One turning vector, and how many steps it has turned
The counts run from 0 to 771.
[102 127 136 158 117 142  95  84 124  87 153 151 151 149 121 148  98 123
 152 125 138 143 108 124 155 178 142  99  83 166  78 131] : 406
[107 137 138 191 115 119 107 107 143 114 115 170 137 154 110 168 125 113
 147  97 152 133 132 137 103 184 162 104 115 176 127 164] : 158
[108 107 135 158 131 127 111  90 137 115 123 170 147 140 130 178 139 113
 132  97 171 121 136 110 116 170 140  84 103 189 120 165] : 275
[129 129 121 173 126 119 111 130 153 105  97 155 130 123 117 165 124 112
 142  99 137 152 134  55 154 153 124 122 109 188 159 153] : 88
[105 140 119 129 118 110 109 130 115  80 119 166 112 157 102 150 138 154
 125 129 125 122 129  40 161 157 114 140  94 166 118 135] : 606
[ 84 151 105 188 113 133  93 116 147 124 124 156 161 145 109 150 101 149
 162 114 149 153 117 112 124 164 159  95 100 165  96 134] : 672
[124 138 136 202 132 125  80  94 134 102 103 155 116 123 120 142  94 140
 154  97 133 144 106 117 107 160 162 110  97 170 130 151] : 18
[130 111 134 177 143 124 101 117 137 106  90 142 128 108 115 153 107 140
 136  95 136 150 116  56 140 154 113 100  97 179 157 149] : 739
[ 82 149 140 161 116 119  91  96 163 102 110 157 149 135 116 160 111 151
 152 106 169 147 106 128  97 160 157 112  90 164 137 129] : 287
[147 101 145 174 144 130  94  99 135  93 102 150 122 119 129 155 100 123
 147 106 139 146 118  67 141 158 121 109  96 191 147 154] : 495
[ 95 140 129 121 109 126  99 113 171  71 128 157 157 143 106 164 119 134
 143 137 150 149 116  72 171 156 128 141  92 165 129 108] : 336
[112 151  95 139 102 121  99 135 137  79 117 177 113 158  89 146 132 144
 141 126 113 124 135  61 164 157 141 151 113 160 108 131] : 722
[ 94 113 152 135 131 130 107 111 123  83 135 153 152 168  97 157 113 167
 131 133 146 129 125  77 138 178 103 105  91 169 104 133] : 627
[133 117 130 134 107 125 107 115 146  64  85 174 101 133  74 148 149 138
 115  86 109 112 112  98 116 182 136 128 111 142 146 146] : 481
[ 78 159 118 141  93 123  98 114 172  81 123 157 161 149  93 155 119 140
 158 126 148 158 107 105 145 162 149 132  95 155 120 106] : 696
[ 87 147 122 125  95 103 121  93 115  94 132 172 110 131 121 164 174 118
 106  90 133 118 107 103 139 157 139 111  73 154 105 143] : 549
[115  97 121 136 127 156  99 102 164  88 108 173 156 146  80 158 120 159
 136 115 154 110 128 108 110 184 142  97 125 165 120 140] : 753
[147  95 141 160 145 140  91  81 139  88 106 157 123 109 133 159 109 112
 138 103 143 129 112  90 134 156 132 100  95 187 142 156] : 251
[ 88 174 140 163  99  88 105 107 134  86 100 163 106 131 112 154 141 142
 134  88 136 138 102 119 106 157 158 135  78 147 142 136] : 423
[ 99 149  99 155 118 109  97  95 101 109 117 166  97 110 131 141 145 151
 123  85 126 119  99  83 121 130 151 105  70 161  97 148] : 282
[ 84 139 125 159 111  96 122 107 130 122 102 164 121 115 124 165 167 123
 112  71 149 129 116  99 106 156 140  95  87 168 135 159] : 168
[111 107 136 176 141 134  96 116 125 112 125 155 156 162 113 164 104 143
 149 126 155 136 138  87 132 181 123  93 110 188 112 155] : 381
[ 85 132 132 124  93 117 123 137 130  79 130 149 145 151  79 146 142 146
 120 116 122 144 111  72 164 181 103 117  82 141 110 118] : 82
[100 118 142 129 115 136 107 116 144  75 132 136 159 140  93 150 109 142
 138 129 136 155 108  68 175 173 100 112  80 160 117 113] : 220
[105 154 146 158 108 101 106 106 163  87  99 151 124 112 122 161 132 106
 139  91 147 160 103  95 140 150 143 136  84 164 166 135] : 64
[131 134 117 159 118 110 105 126 113  86 110 161  92 133 113 150 133 126
 130 107 105 128 124  39 170 153 117 133 100 175 125 154] : 224
[ 89 156 124 164 114 135  81  90 152  92 137 151 151 138 115 146  92 146
 164 124 148 153 101 125 132 158 159 114  85 158  94 113] : 289
[110 126 155 184 113 127 102  84 144  97 125 148 144 125 126 164 108  95
 152  96 146 157 104 138 132 178 146  98  89 166 122 149] : 542
[125 109 110 177 141 147  92 109 147 112  90 166 132 121  95 148 116 167
 142  96 142 117 121  95  93 164 150  89 121 170 132 156] : 507
[100 132 126 169 127 134  87 100  96  97 153 149 136 150 116 137 101 147
 149 124 121 135 111  99 152 167 132  94  76 166  70 135] : 651
[ 86 125 101 135  92 138 125 122 167 108 127 161 173 144  78 159 148 129
 131 108 142 136 127  96 153 185 131  94 107 153 103 131] : 324
